In the rows, 128 means zero.
Rows swapped in pairs by one turn or mirror: which row each one swaps with
The rows were stretched afterwards, more along some directions than others.
nizop: [157 149 123 127 143 121 133 127 123 113 137  87 155  97 115 130 144 145
 138]
lakas: [133 147  86 114 101 141 134 132 145 139 127 125 158 120 133 143 130 121
 145]
Famen: [149 129 100 134 142 111 119 123 121 126 110 125 155 121 115 115 170 145
 123]
vin: [121 123 127 162 159 130 128 135 124 123 136 122 138 121 105 103 141 127
 135]
gaka: [141 112 111 115 132 105 116 129 144 138 117 144 117 133 158 102 133 152
 135]
sim: [164 135 108 155 158 105 135 135 155 117 129 121 121 139 139 107 121 112
 108]
Big: [154 116 137 138 147 141 140 144 116 129 130 130 154 110 126 114 147 104
 128]
Sibe: [151 140  90 127 116 151 113 136 110 139 123 116 158 116 160  88 161 146
 146]
Rozu: [138 143 102 125  97 170 134 126 127 138 124 115 141 136 161  81 140 142
 156]
Riv: [149 139 115 127 116 145 119 136 108 152 130 122 132 126 147  97 119 130
 155]
dage: [125 113 111 105 106 145 130 134 140 117 106 143 151 112 136 115 165 143
 129]
Rap: [151 136  66 128 145 103 140 125 139 126 117 110 159 136 147 112 147 147
 155]
gabo: [145 166 116 132 131 133 149 118 128 138 131 125 160 110 137 117 128 125
 122]
vapuv: [143 103 119 104 102 144 132 148 108 126 131 131 151 121 138 131 172 153
 139]
Laso: [127 147  97 126 145 129 165 118 132 129 116 133 163 125 143 139 149 133
 122]
Viri: [167 130  98 129 124 148 119 135 118 145 131 140 137 148 129 100 135 126
 164]
tetom: [136 149  84 119 149 123 126 126 163 137 127 104 168 119 143 126 136 140
 122]
niz: [139 170 109 108 120 146 112 136 150 127 132 118 121  96 146 127 136 124
 133]
lovo: [162 123 101 168 150 123 129 149 121 122 131 108 163 149 121 113 147 145
 130]
Pesi: [151 136  77 155 157  98 131 130 142 104 124 118 148 120 129 118 143 146
 105]
dufe: [117 105 125 126 146 131 116 138 137 132 122 126 140 136 117 120 154 138
 141]
suf: [124 129 115 108  80 153 157 127 103 132 141 122 152 119 133 110 144 165
 147]
tepi: [149 149  76 130 128 139 134 130  94 125 126 112 175 106 138 111 129 138
 128]
modub: [167 148  89 130 128 143 128 128 123 122 134 111 170 129 118  91 161 136
 142]
Lil: [131 111 123 123 111 168 147 142 104 132 142 148 164 110 131 116 148 152
 130]
zopir: [124 126 127 164 155 137 139 137 115 126 134 123 135 121 107 105 143 123
 137]
Mimav: [145 133 131 139 145 145 124 136 145 150 124 130  98 137 148 101 142 138
 147]
Vose: [145 145 121 118 115 170 119 132 116 112 120  91 160 113 124 108 160 157
 143]
lanol: [121 131  86 100 102 118 113 116 147 126 143 125 119 114 154 104 151 159
 145]
rikun: [125 152 108 161 134 146 141 129 116 125 145 111 138 109 123 102 132 127
 137]
lol: [181 142 124 160 162 146 145 149 119 134 120 127 156 140 132 103 120 138
 131]
piz: [132 139 103 134 133 145 107 136 141 115 111 146 156 112 122 130 134 159
 108]
gep: [156 134  84 156 160  94 132 130 143 105 124 115 134 124 134 107 142 134
 108]
melot: [130 107 113 140 155 100 135 131 155 136 138 145 147 127 116 150 139 125
 134]
Zubu: [158 120 106 141 167 106 141 131 132 135 109 146 144 135 141 108 120 146
 129]
numob: [188 141 115 118 144 137 142 130 109 129 103 125 131 140 128 100 131 137
 122]
zav: [130 122 112 139 147 137 115 131 136 146 123 116 162 113 129 111 146 139
 105]
zuka: [125 137 130 142 146 126 159 139 141 133 150 117 138 121 152 111 144 132
 140]
pusot: [143 122 113 115 152 125 157 127 137 138 113 166 130 133 165 114 133 124
 132]
mar: [113 115 116 110 106 119 115 131 166 153 142 121 145 118 121 139 139 139
 137]
rek: [127 160 109 150 123 153 139 130 117 124 147 106 137 101 129 104 137 131
 137]
Dosi: [156 136 127 125 110 160 116 135 124 157 127 123  99 137 154  84 131 125
 160]
kogel: [168 126 127 146 142 142 134 134  94 120 107 103 169 114 101 120 162 144
 127]
Savuv: [143 112 141 118 123 146 139 146 104 121 105 111 173 101 120 129 154 133
 114]
birit: [161 139 126 123 138 138 130 141 146 129 131 112 142 136 144 109 116 110
 127]
pagar: [185 146 119 164 172 140 141 144 124 131 116 127 150 135 134  99 114 137
 125]
mik: [134 138 118 131 148 118 145 121 160 154 136 125 150 111 136 120 134 127
 119]
lik: [137 134 126 119 125 165 136 125 123 163 119 146 121 139 133  90 127 138
 129]
fod: [126 124 100 115 123 129 152 141 130 152 155 142 181 112 139 141 133 140
 137]
laka: [137 153  80 123 130 105 139 119 147 128 139 126 157 117 157 134 133 165
 156]
depe: [162 139 111 151 159 108 130 136 152 116 127 111 121 136 140 111 121 107
 111]
Vato: [144 118  76 110 112 120 141 137 113 144 123 117 159 128 145 110 154 142
 121]
bera: [142 127 133 136 143 140 132 141 148 150 124 135 106 143 151 109 145 141
 145]
Tesak: [150 124  84 111 135 112 144 141 131 137 146 127 151 116 140 148 148 134
 137]

Swapped with zuka: lovo
Swapped with gaka: Riv
Swapped with bera: lol
Swapped with melot: Big
Swapped with rikun: gep

